Named moves (each a turn or a mirror), then the moves between two rows, first move first; the first pair answered
J445:
[ 18.8  11.3  -6.0 -13.1  -2.7 -15.7 -13.7 -10.5   9.7  -8.9  -2.9  24.6
   4.6   2.9   7.7 -11.2  -6.6   3.3  -6.6 -10.2   1.0   2.9  -2.0 -10.7
 -11.9   0.3 -18.3  -0.5  -7.5  21.3  10.8  -3.3 -12.9   7.0] -> [ -2.5  -7.1  -4.4  -4.7  -3.4   1.4  -3.9   3.3  18.6  -8.3  -1.3   2.7
   6.7  14.8  -9.4  -7.0 -12.8  -7.5  -1.1  -4.5  -9.8  -4.3   2.7  17.6
 -14.7  -4.4 -17.2   0.5 -11.3  31.4  18.6 -11.7   5.7  -3.3]
[-20.5  -6.1  -3.1  -3.8   5.2  19.5   8.5   5.0   8.0  -4.1 -10.5 -14.6
  -1.2   6.2 -16.3   8.8  -3.8 -15.3   7.3   9.4  -7.2 -15.6   4.4  19.7
   1.4  -6.4  -6.8   2.0  -6.9   7.6   5.2 -16.0  16.5  -6.1] -> [ 11.9  22.1  -3.2 -18.6   4.6  -5.4  -6.3 -16.6  -3.8  -6.0  -9.7  18.9
  -5.6 -14.4  10.7   0.0   7.8   0.4   0.1   2.2  11.6  -0.9  -0.7 -24.9
   4.8   5.3  -6.8   3.5  -1.0  -4.8  -6.7  -2.3 -10.1   8.7]
[ -0.4   7.9  -3.8 -19.4   7.6  -5.8 -11.5   7.4  11.1  -9.2 -13.1   1.2
 -11.2 -19.0   1.0   1.0  -9.5   2.0  17.4  -6.8 -16.8  -6.8   2.5  13.1
  27.9  -9.7 -15.2 -10.6 -15.7  17.0   7.6 -13.1  -1.8   9.8] -> [  2.9   8.8  -1.7 -18.9   8.0  -9.4 -12.3   6.0  11.4 -10.7 -12.2   4.0
 -13.0 -21.9   2.2   1.4 -10.1   1.0  14.0  -9.1 -15.5  -9.2   0.7  10.1
  31.1  -9.4 -14.2 -12.2 -16.0  16.8   6.3 -11.6  -3.7   9.8]
[-12.2   3.6   4.0  11.1  -2.9  -1.2  -2.5  -0.3 -14.5   2.9   9.8  -2.7
   0.9   1.0 -15.1 -12.8  -3.5   4.5 -12.5 -13.2   6.6  10.7  -3.0 -20.5
   0.7 -10.2  -7.3  -3.9   1.1 -14.0  -9.2   2.8  -6.3  11.9] -> [-20.1  -4.5   4.9  14.6  -3.8   3.9   1.9   5.1 -11.5   2.0  10.6 -13.2
   3.1   8.4 -22.8 -12.0  -7.5  -0.7 -10.5 -11.0  -1.4   3.0  -1.1  -8.9
  -0.1 -11.5  -5.9  -5.7   0.8  -9.3  -3.6   1.0   0.5   7.6]
J744:
[ 27.4   2.6  11.2  -8.9  23.9 -21.7 -16.5  -9.5  16.8 -30.3  16.2  13.0
  -8.8   9.5   7.4  -9.9 -16.3  -0.8  -6.4 -11.9 -21.2  -7.1  13.4  16.5
   6.9 -17.2   0.1   0.2 -23.7  13.7  -8.6  -4.9  -3.4   0.8] -> [ 20.1   2.7  12.9 -12.6  22.2  -8.6 -16.8  -6.8  21.6 -34.4   8.1   3.7
  -4.5   5.9   1.7  -3.9 -12.7  -9.0  -5.0  -7.2 -20.1  -9.4  14.5  24.4
  13.9 -17.5   2.8   2.6 -27.2  15.9  -6.9  -5.5   4.4  -8.4]
[-15.0 -12.1  -8.3  23.5 -33.1  46.7   6.0   7.6  33.9  -8.7 -22.9 -37.3
  10.8   5.2 -28.3  21.1   3.6 -37.9  26.7  20.9 -27.1   0.8   4.8  49.9
  14.1  -8.5   1.4 -15.2   3.2   6.0  24.8  16.0  36.0 -14.1] -> [ 38.4 -10.5 -22.3  23.6 -34.3 -30.5  12.2 -22.8   6.6   8.6  21.2   8.6
  -7.6  35.3   5.6 -18.5 -13.2  11.1   9.2 -14.8 -36.1  23.7   0.7 -22.6
 -34.6   8.7 -17.5 -18.6  28.2 -12.4  20.0  39.8  -2.7  45.4]
[-26.5  20.6  -6.8 -13.4 -15.6   5.6   4.2 -15.3   3.2 -22.9  -3.5  -6.4
  32.6   3.4 -10.1  -9.2  13.3 -11.3  11.7   3.5 -21.8 -28.7  11.8   1.2
  -6.6  -9.5  -4.6 -16.8  17.2 -11.9  -0.3 -14.8   8.0   6.6] -> [-17.8  21.9  -9.5 -11.7 -14.9  -9.0   4.7 -19.8  -0.8 -22.6   5.0   0.8
  32.8   8.4  -4.6 -15.8  10.3  -2.3   7.5  -4.6 -22.2 -22.7  10.0 -12.0
 -13.4  -9.1  -7.4 -16.6  22.7 -16.1   0.4 -11.4   0.9  17.1]
J643:
[  3.4 -13.8  -2.2  12.5  -2.6  19.1   1.5   3.2 -36.8  16.2   0.1 -15.0
  26.6 -12.3  -9.5   6.8  12.3   0.4 -11.8   6.3  21.4  20.9  10.8 -19.1
 -10.6   1.9   2.5   9.0  14.5 -23.5 -15.8   8.6 -28.1  -4.5] -> [ 23.3  -4.2  -5.9  -4.5  -3.3 -17.2  -5.1  -8.5 -30.9   6.3  12.5   4.0
   4.4  -0.1   5.6  -8.7  -5.2  22.2 -12.7 -12.1   7.1  17.0  14.1 -31.0
 -25.7   0.4  -7.1   0.4   7.3  -8.7 -13.2   6.2 -31.6  19.4]
[  0.9   5.2  -7.0   8.9   8.5  -1.2   8.7  -2.0  23.6   1.6   6.6   0.7
   1.4  17.9  16.1  11.0 -29.8 -12.1  18.9  10.7 -11.8  18.5   9.4 -21.1
  -2.7  12.0   3.5  -1.1   3.8  -0.6  -7.2  -6.4 -22.0   4.8] -> [ -3.3   2.1  -6.9  13.9   9.1   9.0   8.5   1.5  21.5   4.0   1.4  -5.0
   8.2  14.4  10.2  17.2 -23.6 -18.9  17.8  16.1  -7.5  18.5   9.8 -16.8
  -2.1  14.0   7.3  -1.1   3.3  -4.5  -7.5  -5.2 -21.3  -6.0]
[ -1.7   7.3  -5.1 -17.6   1.7  13.7 -18.9  -9.5  -0.7 -19.9   4.2 -14.7
 -15.3  -2.0 -17.8 -14.8  -8.5   3.5  15.9   3.8  -3.1  15.0  -4.0 -30.3
   7.8   5.7 -15.8   2.2   8.8 -18.8 -11.6  19.0 -17.0  -8.5] -> [ -2.1   5.0  -6.4 -14.9   0.8  19.3 -19.7  -7.2  -0.4 -19.3   4.5 -17.7
 -11.8  -5.3 -19.4 -14.5  -5.1   0.2  16.8   7.4  -0.9  13.4  -4.4 -27.1
   9.9   7.0 -15.8   2.0  11.2 -20.4 -12.0  20.8 -17.7 -12.7]
J205:
[ -4.0  35.1  -2.8 -14.7 -19.4  13.5 -24.1 -15.9   2.0 -22.7  -4.1  26.5
  -5.4 -32.7  16.0  12.0  -6.3  -7.1   4.4  -0.8  11.2 -12.8   7.6  12.2
  24.2  -9.1  -4.2   5.4  -1.3  21.2  -3.7 -27.0   1.7 -26.9] -> [  5.1  35.2  -5.5 -19.3 -20.6  -5.6 -19.3 -23.5   3.1 -24.9   5.7  35.5
 -19.2 -23.9  22.6   4.0 -13.6   5.8  -0.9  -8.7   3.1 -12.9   6.2   0.2
  12.6  -5.9 -10.4   2.3   1.0  24.0  -4.1 -26.0  -3.0 -11.2]
[ -1.3  -2.7   6.7  16.9   2.4   9.3   5.8  16.1 -12.8  21.4  -1.4   8.2
   6.9  22.1  -6.6  -8.6   8.7  -5.9  -4.5  10.9  19.6   3.7  -6.9   1.5
 -20.8  11.8   0.1   3.5  17.5 -20.0   6.0   6.9  -2.0  -0.6] -> [  2.8  -0.2   5.6  14.2   1.7   2.0   4.7  14.4 -13.8  20.4   2.4  11.4
   3.0  24.5  -4.0 -12.0   5.9  -1.0  -6.2   7.2  19.2   7.1  -7.2  -2.2
 -24.5  10.4  -2.1   1.7  19.3 -17.6   3.2   7.0  -5.6   7.0]
[  2.2  -4.9   1.3   4.1  -0.1 -17.1   4.4 -11.3   3.4   8.8  11.1  16.1
  -0.3  20.1   5.8 -20.3 -14.3  19.2  -4.7  -0.9 -17.8   5.9 -12.0 -11.6
 -17.9   1.4  -6.1  12.9   4.2  -2.4   6.7  -1.7 -24.6  16.4] -> [-20.6 -18.7   3.6  12.0   1.0   5.8  11.4   2.5  14.2   7.0   3.9  -7.6
   5.9  25.8 -12.2 -13.2 -15.5   4.9  -1.5   8.9 -23.2  -4.9  -8.8  19.2
 -14.4  -6.2  -2.5  11.3  -3.0   7.1  11.9 -12.2  -7.9   0.0]
J827:
[ -7.2  -8.9  -6.6   9.4 -30.2  10.8 -24.9  -1.4   9.2  16.4  -2.0  -5.8
  -0.3 -15.2 -19.5  24.8  15.9   5.9   1.4 -14.4   7.5 -12.2  20.6   9.6
 -12.1 -10.5  -7.0 -11.0  -1.8 -15.2  21.2  -5.2  -7.6 -11.8] -> [  2.6  -3.7  -9.8  10.2 -32.1   7.3 -26.6  -7.0   2.9  14.9   0.9   5.1
   1.1 -21.0 -11.7  22.5  16.7   9.0  -0.1 -19.0  13.5  -6.0  16.3  -5.3
 -10.5  -7.7  -4.9  -8.7   2.0 -22.3  17.4  -2.1 -15.0  -9.3]
[ 15.2  32.2  -0.4 -32.9  -9.7 -27.5  -4.2 -18.7   9.2  -8.7  -5.0  25.5
 -13.0 -25.7  27.3  -2.8 -11.2  20.5  13.3 -15.4  12.1   0.8 -15.4 -27.5
  -3.4   9.3  -1.7  -5.6   0.8   2.9  -9.0   1.2 -10.6  14.2] -> [-23.0   5.9   3.9 -25.9 -12.1   3.4   9.2   7.6  30.9 -15.9 -13.5 -16.6
 -12.6  -3.0  -4.1   7.5 -29.3  -3.8  26.3  -1.4 -12.4 -24.3 -10.1  33.3
  -3.4  -5.2  -1.7  -8.1 -16.0  25.8   4.5 -18.2  24.1  -4.2]
[-20.4 -12.5  -4.4   1.1   9.7  10.4  15.8   1.6   9.2   3.6  -9.7  -7.7
   1.0   1.9  -8.4   1.8   2.9  -0.4  -8.0   7.0  -8.1  -0.3   0.0  16.4
  -2.6 -10.8  11.1  -0.9  -6.6   2.9  10.2 -14.1  14.8 -13.2] -> [ -5.6 -10.5  -7.5  10.1   9.8   1.6  19.5  -6.7  -9.1  17.7  -1.6   6.8
   7.9  -4.4   1.2  -3.6  14.9   6.4 -16.3   5.6   7.1  12.6  -3.1 -10.6
  -5.9  -2.5  12.7   3.0   9.0 -18.2   4.8  -0.7  -2.8  -5.7]

(two moves a pair)
[  1.2  -2.3  14.2 -26.6  26.7   2.4   4.1  -5.2  11.1  13.4 -13.6 -26.7
 -31.5  25.9 -15.3  14.8   5.0  24.9  -8.3  -5.6   5.1  21.8  18.4  34.7
   5.0  27.7  -0.5 -28.4 -24.2  -0.6  34.2  -8.9  37.8  -8.2] -> [  8.6  17.8  19.9 -35.6  29.1   4.9  -9.4 -11.9  11.2   7.8 -24.2 -15.7
 -30.1  -0.7  -6.9  17.5  18.3  24.4 -10.3  -2.4  22.3  27.2  16.2  21.7
  24.7  29.1   4.5 -28.3 -27.8  -3.3  27.8  -5.6  29.7 -13.1] : J445 J744
[ -3.6 -20.7  -3.4  13.6  -0.3  -1.7  28.3  11.5   0.7   0.7  14.8  -9.6
  -1.9  34.5  -7.2  -7.9 -10.6   4.0   1.2   1.2 -16.1 -11.6   1.4  13.8
 -16.5 -10.4  -4.5  -4.3   4.0  -4.7  14.3  -4.4   9.6  16.2] -> [ -3.1 -21.9  -6.3  15.4   0.5   2.8  27.8   9.9  -2.6   4.3  14.7 -11.7
   3.5  32.0 -11.1  -6.5  -6.1   1.2   0.2   3.6 -15.3  -8.0   2.7  11.6
 -16.6 -10.9  -2.8  -4.3   4.8  -8.4  11.6  -3.4   7.4  14.5] : J643 J744
[-11.3  11.8   0.9 -30.1  16.6  -1.5   1.4  -7.9 -14.2   5.4 -27.8  20.2
   9.3 -32.6 -20.7  -7.2 -11.2 -11.9   8.3   0.9  18.3  -6.7   8.7   1.5
  34.0  -4.0  17.6  20.9 -10.1   5.8  11.3 -16.0  -6.5 -17.1] -> [-14.8   2.2  -1.8 -16.0  18.7   4.0  11.0  -7.8 -23.7  18.9 -24.6  15.8
  18.7 -28.7 -26.6  -4.6  -3.9 -16.4   6.4   3.7  24.3  -0.3   9.0  -5.0
  29.3  -0.5  19.9  24.7   0.4  -7.8  11.3  -9.2 -10.8 -17.3] : J827 J827
[  8.3  17.4   0.8  -2.2   3.1  -6.4  -7.8 -25.5  -8.4   7.5  -5.6   1.4
   2.1 -14.7   0.2 -12.8  14.9   1.9   0.3   0.6  27.9   0.5  -3.1 -17.4
   7.1  -1.7  10.3   4.1   5.3 -19.9  -5.0   9.8 -25.6  -4.2] -> [ 12.9  27.5   2.8 -13.1   2.0 -18.7 -11.9 -27.5   3.5  -2.7  -5.7   6.3
 -12.0 -12.2   6.7 -16.4   4.7   9.4   3.3  -5.7  17.8  -5.6  -2.1 -11.7
   6.0  -3.9   5.9  -0.8  -4.3  -8.4  -4.9   7.2 -21.4   4.9] : J744 J643
[ 16.4  29.7   8.6 -17.7   0.9  -8.2 -24.2 -10.0 -10.3  -6.3  -7.3  24.2
   2.9 -26.3  15.4   6.7  10.3   7.0   6.3  -1.4  17.1   6.6 -12.3 -25.1
  13.9   2.6   7.4   8.5  -3.6  -6.7 -12.4   9.3 -17.8  10.8] -> [-23.1 -17.0   5.0  16.3  -1.4  32.6   5.6  17.6  -9.0  11.2  -4.8 -18.9
  26.3  -2.0 -22.6  17.9   8.2 -17.7   9.7  16.3   6.1  -2.9  -7.2  20.6
   3.0  -3.2  12.5  10.9   8.1 -11.0  -0.2   3.9   5.5 -11.0] : J827 J827
